(in the rows, 128 means zero)
The same turns and mirrors carry the whole set onto itself and the rows of a family onto each other. Which other rows belong to the same family as each row named below? List them in the order they appear above.
These 30 rows form 5 families of 6 rows each.
k861: 103, 161, 131, 131, 117, 83, 108, 166, 115, 97, 116, 132, 112, 106, 100, 180, 105, 152, 120, 109, 156, 141, 134, 101, 116, 129, 118, 123, 132, 171, 149
k774: 101, 155, 90, 135, 118, 95, 114, 190, 130, 61, 134, 106, 120, 146, 93, 186, 142, 106, 135, 153, 143, 108, 100, 123, 115, 126, 138, 105, 159, 150, 124
k726: 96, 116, 134, 117, 100, 110, 101, 189, 124, 98, 134, 142, 133, 131, 137, 130, 113, 143, 109, 99, 165, 137, 141, 101, 119, 150, 130, 113, 129, 176, 144
k112: 126, 125, 109, 139, 110, 114, 164, 183, 130, 140, 129, 135, 100, 121, 92, 103, 115, 120, 138, 112, 154, 162, 93, 154, 107, 154, 167, 103, 140, 152, 171
k601: 106, 98, 104, 109, 83, 90, 108, 163, 137, 106, 158, 102, 123, 136, 98, 127, 119, 79, 130, 125, 172, 137, 110, 149, 79, 144, 143, 127, 147, 165, 146
k401: 155, 97, 167, 124, 125, 132, 110, 160, 137, 107, 88, 123, 80, 150, 127, 114, 110, 109, 105, 146, 148, 126, 119, 50, 154, 113, 154, 126, 137, 163, 93
k971: 127, 109, 120, 139, 136, 101, 115, 176, 117, 118, 130, 123, 105, 128, 125, 166, 101, 155, 132, 102, 142, 153, 161, 100, 114, 152, 152, 115, 143, 142, 161
k468: 127, 115, 190, 143, 133, 101, 92, 156, 140, 95, 114, 121, 66, 143, 88, 128, 113, 73, 99, 188, 150, 129, 76, 95, 133, 96, 192, 116, 166, 160, 133
k348: 137, 117, 131, 140, 130, 141, 117, 168, 168, 133, 95, 116, 87, 109, 130, 117, 87, 96, 101, 143, 149, 103, 136, 85, 150, 113, 140, 156, 120, 171, 78
k569: 92, 131, 149, 154, 119, 120, 112, 152, 154, 146, 127, 120, 76, 105, 73, 84, 108, 75, 102, 163, 158, 103, 90, 136, 139, 135, 169, 155, 151, 184, 108
k50: 90, 110, 124, 133, 121, 80, 91, 204, 145, 68, 148, 100, 121, 124, 128, 178, 105, 103, 98, 145, 150, 118, 103, 123, 117, 121, 157, 95, 148, 156, 158
k156: 125, 103, 103, 141, 147, 93, 113, 187, 111, 76, 156, 120, 107, 155, 105, 181, 135, 109, 131, 155, 144, 133, 126, 127, 118, 140, 175, 89, 158, 129, 163
k973: 129, 124, 150, 133, 146, 128, 101, 170, 147, 95, 124, 156, 83, 129, 100, 127, 112, 59, 90, 197, 166, 107, 105, 113, 147, 78, 175, 120, 119, 174, 114
k894: 106, 115, 150, 141, 158, 106, 96, 152, 156, 101, 118, 129, 79, 130, 76, 142, 117, 76, 122, 203, 145, 113, 102, 99, 134, 69, 160, 124, 124, 180, 93
k202: 122, 113, 153, 146, 129, 112, 119, 156, 172, 116, 96, 114, 73, 105, 99, 112, 85, 128, 120, 156, 149, 120, 129, 77, 159, 100, 141, 131, 104, 186, 83
k724: 121, 130, 140, 147, 123, 137, 142, 153, 176, 147, 79, 118, 90, 87, 102, 134, 88, 118, 108, 128, 136, 128, 132, 93, 151, 115, 149, 111, 140, 175, 80
k406: 133, 122, 146, 140, 147, 114, 136, 167, 152, 102, 106, 153, 89, 109, 86, 166, 123, 63, 114, 188, 149, 119, 130, 104, 136, 67, 156, 101, 139, 164, 99
k779: 131, 97, 91, 134, 130, 108, 111, 181, 124, 85, 149, 101, 113, 124, 110, 188, 138, 104, 107, 146, 139, 112, 104, 122, 100, 113, 194, 112, 161, 125, 154
k992: 117, 108, 104, 134, 106, 102, 125, 154, 118, 119, 154, 107, 98, 142, 82, 127, 113, 128, 139, 116, 157, 158, 115, 154, 107, 177, 180, 102, 155, 146, 162
k367: 116, 114, 81, 136, 156, 115, 136, 191, 117, 111, 140, 122, 113, 151, 104, 171, 147, 87, 120, 150, 129, 134, 83, 133, 111, 113, 176, 90, 145, 139, 149
k811: 94, 126, 143, 151, 115, 129, 147, 140, 143, 135, 121, 136, 88, 109, 52, 102, 140, 78, 113, 165, 155, 115, 97, 138, 149, 128, 168, 106, 163, 189, 90
k809: 133, 111, 108, 120, 87, 131, 127, 160, 118, 118, 149, 141, 109, 130, 92, 111, 135, 121, 130, 115, 168, 145, 114, 144, 79, 149, 189, 122, 156, 141, 156
k567: 95, 127, 146, 149, 113, 123, 117, 151, 168, 128, 116, 120, 75, 128, 65, 72, 118, 94, 147, 174, 154, 117, 97, 121, 133, 124, 155, 137, 139, 187, 82
k696: 158, 106, 133, 141, 141, 105, 148, 124, 169, 128, 98, 116, 71, 134, 117, 122, 62, 107, 116, 139, 138, 126, 111, 60, 141, 135, 149, 116, 134, 173, 111
k948: 124, 152, 101, 114, 70, 103, 131, 152, 135, 88, 127, 116, 108, 133, 74, 128, 109, 127, 137, 121, 178, 150, 94, 151, 109, 148, 148, 96, 134, 164, 132
k433: 110, 122, 139, 164, 138, 105, 149, 140, 155, 124, 128, 128, 76, 148, 83, 84, 116, 87, 132, 169, 137, 105, 80, 90, 139, 164, 161, 120, 182, 178, 122
k694: 136, 122, 154, 140, 174, 94, 123, 134, 138, 112, 122, 167, 77, 155, 97, 142, 109, 66, 121, 186, 143, 122, 102, 68, 118, 100, 158, 110, 149, 176, 137
k511: 124, 113, 134, 147, 122, 108, 123, 191, 112, 104, 133, 133, 106, 92, 126, 151, 117, 168, 97, 103, 144, 128, 138, 93, 128, 148, 173, 121, 146, 144, 164
k624: 127, 109, 114, 148, 154, 93, 151, 189, 107, 126, 121, 125, 107, 96, 118, 171, 116, 141, 107, 105, 132, 141, 131, 96, 135, 127, 138, 120, 124, 152, 161
k120: 129, 103, 167, 146, 106, 107, 117, 141, 145, 140, 110, 93, 72, 131, 81, 88, 120, 77, 130, 144, 148, 121, 101, 92, 119, 141, 158, 167, 178, 162, 102

Which other rows belong to the same family as k156? k971, k894, k202, k992, k567
Which other rows belong to the same family as k774? k861, k696, k948, k433, k694
Which other rows belong to the same family as k726? k601, k401, k468, k50, k120
Which other rows belong to the same family as k511? k348, k569, k973, k779, k809

The same turns and mirrors carry the whole set onto itself and the rows of a family onto each other. Which other rows belong to the same family as each row named below? List them in the order they appear above.
These 32 rows form 4 families of 8 rows each.
k765: 119, 133, 170, 180, 114, 98, 131, 95, 154, 169, 109, 113, 178, 100, 153, 101, 112, 121, 171, 109, 160, 119, 114
k651: 132, 133, 156, 202, 97, 151, 151, 130, 181, 158, 120, 97, 217, 149, 181, 79, 104, 122, 139, 135, 180, 110, 121
k614: 116, 111, 124, 163, 92, 168, 153, 145, 149, 136, 98, 72, 207, 131, 152, 111, 144, 124, 90, 163, 186, 92, 137
k701: 138, 121, 150, 145, 143, 135, 92, 90, 142, 136, 106, 124, 155, 83, 151, 97, 122, 101, 149, 128, 153, 126, 94
k833: 104, 109, 138, 141, 111, 114, 133, 111, 122, 145, 88, 87, 167, 81, 127, 133, 151, 121, 122, 137, 168, 103, 130
k823: 155, 127, 143, 174, 124, 189, 111, 123, 178, 130, 122, 114, 200, 140, 184, 67, 106, 102, 124, 150, 172, 118, 99
k533: 152, 139, 183, 167, 116, 120, 121, 145, 224, 126, 67, 113, 172, 98, 172, 75, 111, 155, 137, 136, 160, 147, 157
k958: 135, 141, 109, 172, 122, 152, 149, 120, 190, 165, 131, 73, 212, 123, 189, 95, 128, 141, 97, 193, 185, 122, 161
k253: 140, 121, 159, 136, 112, 134, 124, 158, 200, 107, 53, 93, 164, 85, 153, 97, 143, 156, 98, 158, 165, 132, 169
k587: 127, 123, 137, 187, 90, 171, 156, 144, 173, 145, 111, 83, 219, 151, 171, 90, 122, 123, 109, 153, 188, 99, 130
k305: 147, 135, 182, 156, 120, 108, 117, 137, 212, 124, 63, 114, 159, 82, 163, 84, 119, 155, 140, 132, 155, 146, 157
k475: 127, 132, 101, 152, 126, 148, 147, 118, 171, 158, 120, 66, 200, 105, 173, 112, 145, 140, 84, 198, 184, 118, 167
k566: 118, 133, 116, 137, 140, 102, 131, 89, 152, 167, 112, 81, 169, 64, 154, 126, 147, 139, 114, 175, 168, 127, 160
k684: 140, 152, 125, 186, 127, 138, 147, 108, 201, 176, 138, 86, 212, 125, 198, 82, 112, 139, 123, 177, 181, 133, 154
k976: 119, 128, 103, 138, 131, 126, 138, 106, 156, 159, 113, 70, 181, 80, 158, 125, 151, 139, 92, 191, 177, 120, 166
k232: 110, 121, 156, 156, 117, 96, 128, 96, 133, 158, 97, 103, 164, 81, 135, 121, 133, 121, 153, 118, 159, 113, 121
k291: 107, 104, 126, 144, 101, 144, 143, 131, 128, 135, 89, 74, 185, 102, 134, 129, 156, 123, 95, 158, 179, 93, 136
k814: 133, 153, 139, 174, 144, 94, 131, 80, 181, 186, 132, 101, 181, 84, 180, 98, 113, 137, 152, 154, 163, 142, 148
k586: 137, 123, 166, 134, 118, 117, 119, 146, 197, 112, 51, 100, 154, 72, 148, 101, 139, 155, 111, 147, 158, 136, 165
k372: 132, 105, 122, 127, 132, 168, 100, 115, 132, 116, 97, 100, 166, 93, 143, 109, 146, 102, 99, 159, 167, 108, 108
k767: 139, 108, 121, 139, 125, 191, 109, 129, 146, 114, 103, 96, 185, 116, 158, 97, 140, 103, 88, 170, 175, 106, 109
k825: 140, 130, 176, 142, 121, 106, 115, 138, 201, 120, 54, 109, 154, 71, 153, 95, 132, 155, 129, 137, 156, 142, 161
k268: 151, 131, 166, 161, 106, 146, 131, 164, 222, 113, 63, 98, 183, 110, 174, 78, 123, 155, 106, 156, 170, 136, 165
k154: 145, 123, 158, 148, 108, 146, 129, 165, 212, 106, 56, 92, 176, 101, 163, 88, 135, 156, 96, 161, 170, 131, 170
k699: 123, 143, 130, 154, 144, 87, 127, 78, 162, 178, 121, 95, 168, 66, 164, 116, 131, 138, 140, 161, 161, 137, 151
k507: 153, 133, 155, 178, 133, 165, 103, 107, 176, 141, 125, 125, 187, 127, 181, 67, 98, 102, 149, 135, 163, 127, 92
k307: 153, 137, 176, 168, 110, 136, 127, 155, 228, 120, 68, 106, 181, 109, 178, 71, 114, 156, 124, 145, 166, 141, 161
k353: 128, 138, 169, 201, 106, 122, 140, 109, 174, 168, 120, 110, 199, 129, 173, 83, 100, 121, 165, 115, 169, 118, 115
k795: 139, 158, 137, 187, 134, 114, 140, 92, 198, 184, 138, 97, 199, 109, 193, 84, 105, 140, 145, 162, 170, 139, 149
k850: 147, 116, 127, 160, 121, 200, 113, 135, 165, 119, 112, 100, 198, 136, 175, 81, 122, 103, 100, 165, 177, 111, 105
k38: 146, 130, 158, 165, 141, 143, 96, 93, 160, 142, 117, 130, 169, 103, 168, 79, 106, 100, 159, 126, 157, 130, 91
k481: 132, 110, 137, 128, 140, 145, 94, 99, 129, 126, 98, 112, 155, 78, 141, 110, 138, 102, 123, 144, 157, 117, 101

Which other rows belong to the same family as k651? k765, k614, k833, k587, k232, k291, k353
Which other rows belong to the same family as k268? k533, k253, k305, k586, k825, k154, k307
Which other rows belong to the same family as k684? k958, k475, k566, k976, k814, k699, k795

